In the data rows, zero lies at 4.5, halfway between 4 and 5.
Here are some numbered points:
[2 3 7 5 7 1 1 5 7 5 4 7] 0
[3 5 6 4 3 7 5 6 6 4 7 2] 1
[6 5 4 5 5 3 6 3 3 5 2 4] 2
[4 5 4 5 4 6 5 2 9 9 5 7] 3
[4 6 3 6 3 5 6 6 7 6 6 5] 4
[5 4 4 5 5 5 4 5 4 2 4 3] 5
[1 7 6 6 3 4 2 9 4 5 2 2] 6
[7 4 1 2 4 7 5 4 7 4 5 4] 7
[5 5 4 2 4 2 4 4 3 5 3 5] 8
[4 1 0 4 3 9 7 4 0 0 7 1] 9
[3 5 6 5 5 5 4 7 2 3 5 4] 10
[4 7 5 6 5 4 4 5 4 5 5 5] 11
[7 6 6 5 5 6 5 5 4 3 7 2] 12
[6 5 6 2 5 5 7 6 6 5 4 3] 13
[6 3 2 3 6 0 0 6 5 0 3 5] 14
[4 2 3 6 6 7 3 3 5 8 6 4] 15
[4 7 3 1 3 4 5 6 5 7 5 7] 16
[3 5 5 6 7 2 5 3 3 4 4 4] 17
[8 5 9 5 6 3 5 6 4 4 2 4] 18
[7 3 8 6 7 3 4 8 2 0 5 3] 19
[8 3 3 8 6 3 4 5 4 4 7 9] 20
[6 6 6 1 4 3 6 4 6 3 4 7] 21
[8 4 7 2 5 1 4 4 7 6 3 9] 22
[8 6 5 4 4 7 5 3 6 5 8 6] 23
[6 5 6 1 4 5 3 6 4 4 5 3] 24
[3 3 5 4 6 5 6 4 3 5 4 5] 25
[4 6 4 6 4 4 3 5 5 4 5 4] 26
[5 4 3 5 3 6 8 0 5 4 5 5] 27
[3 3 5 3 5 3 3 7 5 5 4 6] 28
[2 6 4 5 3 3 4 4 4 4 3 4] 29
[4 3 6 4 4 2 3 6 3 4 4 5] 30
[6 1 2 4 6 7 8 0 4 4 7 5] 31
[4 6 7 4 6 2 4 5 3 4 4 6] 32
[6 4 9 0 4 5 7 7 6 7 5 3] 33
[3 4 5 4 5 3 2 9 4 5 2 4] 34
[4 5 3 5 5 3 2 3 7 8 4 6] 35
New points follow, each followed by the numbers of its two nearest points above by angle, nearest first.
[6 3 6 3 4 5 3 4 7 6 4 6] : 22 3
[6 5 3 5 6 4 4 4 3 5 5 5] : 20 2
[4 3 6 3 8 3 3 5 3 2 7 2] : 19 5
[2 7 4 6 6 6 4 3 7 6 6 5] : 3 35
[3 4 4 6 2 4 4 6 5 5 4 4] : 6 29
[5 4 5 5 6 9 6 0 9 5 3 5] : 3 27
[3 9 8 7 1 2 5 9 3 6 3 4] : 6 11
[7 4 1 2 5 7 5 2 6 6 5 5] : 7 31
[4 0 5 6 6 9 7 0 5 6 8 4] : 31 15
[5 1 3 4 5 6 8 1 4 4 7 4] : 31 27
[6 2 7 2 6 4 2 9 5 4 7 6] : 28 24
[6 4 3 3 3 8 6 4 3 5 5 4] : 9 7
[2 3 1 5 3 6 4 5 4 5 4 4] : 9 15
[4 5 6 4 4 3 6 6 4 3 4 3] : 19 10
[4 4 5 4 6 4 3 5 5 3 5 6] : 0 14
[5 4 6 3 4 5 5 6 6 5 5 4] : 33 13
[7 4 7 3 7 0 5 5 0 4 2 6] : 32 18
[5 2 3 6 5 6 6 3 5 4 6 4] : 31 27
[3 3 5 5 5 6 4 3 7 7 5 5] : 3 15
[4 5 6 5 5 6 5 3 8 4 5 6] : 3 23
[3 4 4 6 2 5 3 8 6 6 4 4] : 6 34
[4 2 5 6 6 8 6 1 6 5 7 4] : 31 15
[5 4 6 4 6 4 4 6 6 5 3 6] : 22 0
[8 8 4 0 2 2 8 3 9 2 4 8] : 21 22
[4 3 5 4 4 3 2 7 4 5 4 4] : 34 30
[5 5 3 5 5 3 7 0 5 4 6 6] : 27 31
[3 2 5 7 5 3 4 6 6 5 3 4] : 0 34
[4 5 5 4 6 3 3 4 7 6 3 2] : 35 0
[6 6 6 3 5 2 5 6 5 4 4 5] : 21 32
[5 5 5 4 5 6 5 3 5 5 6 4] : 23 31
[6 4 5 5 6 5 6 3 5 4 6 5] : 31 23
[6 3 3 3 4 5 6 2 4 3 6 5] : 31 27
[2 4 3 8 1 4 2 6 6 4 3 4] : 26 6
[7 5 7 4 6 7 5 4 4 2 6 1] : 12 5
[6 4 5 4 3 7 7 4 3 5 5 5] : 27 31
